data = [[2.4, -0.8, 0.4, 1.1], [-2.2, 2.2, -1.4, -0.1], [0.5, -0.3, 0.9, 0.0], [-0.1, -0.1, 1.0, -0.3], [1.6, -1.2, 1.5, 0.2], [-0.2, 1.2, -1.2, 0.8], [0.5, -0.8, 1.7, -0.4], [-1.0, 0.9, -0.1, -0.2], [-1.5, 0.7, 0.7, -0.8], [1.1, 1.2, -2.2, 1.8], [1.0, 0.1, -0.1, 0.7], [1.2, 0.0, -0.3, 0.9], [2.2, 0.2, -1.4, 1.9], [0.0, 1.1, -1.2, 0.9], [0.0, 1.0, -0.9, 0.7]]
data[0,0] -> 2.4
data[13,2] -> -1.2
data[4,3] -> 0.2
data[2,0] -> 0.5
data[1,0] -> -2.2
data[:, 1] -> [-0.8, 2.2, -0.3, -0.1, -1.2, 1.2, -0.8, 0.9, 0.7, 1.2, 0.1, 0.0, 0.2, 1.1, 1.0]
data[3,3] -> -0.3
data[7,3] -> -0.2
data[5,1] -> 1.2
data[:, 0] -> [2.4, -2.2, 0.5, -0.1, 1.6, -0.2, 0.5, -1.0, -1.5, 1.1, 1.0, 1.2, 2.2, 0.0, 0.0]
data[12] -> [2.2, 0.2, -1.4, 1.9]
data[14,1] -> 1.0
data[13,0] -> 0.0
data[:, 3] -> [1.1, -0.1, 0.0, -0.3, 0.2, 0.8, -0.4, -0.2, -0.8, 1.8, 0.7, 0.9, 1.9, 0.9, 0.7]
data[8,3] -> -0.8
data[12,0] -> 2.2
data[10] -> [1.0, 0.1, -0.1, 0.7]
data[9,2] -> -2.2
data[9,3] -> 1.8
data[2,2] -> 0.9
data[11,0] -> 1.2
data[3] -> [-0.1, -0.1, 1.0, -0.3]
data[4,1] -> -1.2
data[7,0] -> -1.0
data[7,1] -> 0.9
data[8,2] -> 0.7
data[11,1] -> 0.0
data[11] -> [1.2, 0.0, -0.3, 0.9]
data[7,2] -> -0.1
data[14,3] -> 0.7

arr = [  7  19 -18  13 -13  -9   8 -28  41  18  11  -1]
arr[0]: 7
arr[-8]: -13
arr[-6]: 8
arr[-10]: -18
arr[8]: 41
arr[7]: -28

A =
[[ 12 -20 -14  14   1 -12  42 -13 -15 -21  -6  19]
 [-20   4  17  15  10   0   0   1  11  16 -10 -14]
 [-42  15 -11   0   1   6  -2 -15  30  13 -11 -18]
 [ -3 -26  -8 -20 -15  -7 -21   9 -12  15   8   3]
 [  4   3  16   0  18  -2  -2  10   8   6   3   4]
 [  2 -35  -3 -31 -26 -13 -29   3 -19  18  15  -3]
 [ 20   7 -21  16  -9 -32  20 -13  -4   0 -10  26]
 [ 19  -7 -13  14  12  14  -9 -20 -12  -9  -2   1]
 [  4   4  17  -3  18   1   0   8   6   7   4   0]]
A[0, 0] => 12
A[3] => [-3, -26, -8, -20, -15, -7, -21, 9, -12, 15, 8, 3]
A[:, 9] => [-21, 16, 13, 15, 6, 18, 0, -9, 7]
A[5, 11] => -3
A[4, 11] => 4
A[:, 1] => [-20, 4, 15, -26, 3, -35, 7, -7, 4]
A[2, 9] => 13
A[3, 6] => -21
A[5, 9] => 18
A[:, 4] => [1, 10, 1, -15, 18, -26, -9, 12, 18]
A[8] => [4, 4, 17, -3, 18, 1, 0, 8, 6, 7, 4, 0]
A[2, 11] => -18
A[0] => [12, -20, -14, 14, 1, -12, 42, -13, -15, -21, -6, 19]
A[2, 3] => 0
A[:, 7] => [-13, 1, -15, 9, 10, 3, -13, -20, 8]
A[7, 9] => -9
A[6, 4] => -9
A[4, 10] => 3
A[6, 0] => 20
A[7] => [19, -7, -13, 14, 12, 14, -9, -20, -12, -9, -2, 1]
A[7, 0] => 19
A[8, 5] => 1
A[:, 11] => [19, -14, -18, 3, 4, -3, 26, 1, 0]
A[3, 0] => -3
A[8, 2] => 17
A[2, 10] => -11
A[6] => [20, 7, -21, 16, -9, -32, 20, -13, -4, 0, -10, 26]
A[0, 7] => -13
A[5, 3] => -31
A[:, 3] => [14, 15, 0, -20, 0, -31, 16, 14, -3]
A[8, 11] => 0
A[6, 5] => -32
A[0, 8] => -15
A[2, 8] => 30
A[0, 9] => -21
A[0, 10] => -6
A[7, 4] => 12

m =
array([[ -6, -14,   5,   8,  17,   3,  -9,   0,   7, -12],
       [  5, -16,  18, -13,  -9,  22, -16,  40,  -2,  14],
       [  7, -15,  17, -12,  -6,  28, -16,  43,  -2,  14],
       [ -4,  -6,   9,   2,   8,   7,   1,  -1,   5,   3],
       [ -5,  -8, -15,   5,  14,  11,  -4, -10,   0,   3],
       [ -4,  -9,   7,  -1,  13,   2,  -1,   0,   3,   4],
       [  7,  -4,  -6,   0,   7,  -4,   5, -13,   0,   0],
       [ 18,  23, -36,   1,  15,  16, -17,  42, -23,  45],
       [  2,  -6,  -3,   5,  -1,   5,  -7,  16,  -4,   4],
       [ -9, -17, -23,  14,  17,  20,   5, -10,  -2,   1],
       [ -8,  -1, -29,  27,  12, -12,  -2, -34,  -5,   3],
       [  4,  -4,   5,   3,   2,  15,  -9,  11,  -8,   7],
       [ 13,   0,  -5,  -4,   9,  -5,   6, -22,   7,  -1],
       [ 29,   5,   9, -20,  -6, -29,   7, -30,   7,   0],
       [  6,  19, -10,   7,  10,   0, -13,  19, -18,  22],
       [ 43,   8,  13, -26, -11, -45,  18, -31,   6,   1]])
m[-16, 0]	-6
m[-2, 8]	-18
m[-3, 0]	29
m[1]	[5, -16, 18, -13, -9, 22, -16, 40, -2, 14]
m[12, -9]	0
m[-10, 7]	-13
m[14, 9]	22
m[7, -10]	18
m[-1, -8]	13
m[15]	[43, 8, 13, -26, -11, -45, 18, -31, 6, 1]
m[4, -7]	5
m[-2]	[6, 19, -10, 7, 10, 0, -13, 19, -18, 22]
m[8]	[2, -6, -3, 5, -1, 5, -7, 16, -4, 4]
m[-12, 6]	-4
m[10, 0]	-8
m[-7, 0]	-9
m[:, 9]	[-12, 14, 14, 3, 3, 4, 0, 45, 4, 1, 3, 7, -1, 0, 22, 1]
m[-5, -3]	11
m[0, 2]	5
m[3, -4]	1
m[-3, 5]	-29
m[8, -10]	2
m[8, 3]	5
m[-1, 3]	-26
m[5, -4]	-1
m[14, -6]	10
m[9, 1]	-17
m[14, 2]	-10
m[:, 8]	[7, -2, -2, 5, 0, 3, 0, -23, -4, -2, -5, -8, 7, 7, -18, 6]
m[-13, 3]	2
m[-2, -4]	-13
m[-16, -4]	-9
m[-6, 5]	-12
m[6, -9]	-4
m[-9, 6]	-17
m[-5, 6]	-9

X =
array([-18,  -6,   1, -31,  10,  12,  25,  -3,  -4,   0,   3,  -7,  -3,
        20])
X[0] = -18
X[4] = 10
X[9] = 0
X[3] = -31
X[1] = -6
X[6] = 25
X[5] = 12
X[7] = -3
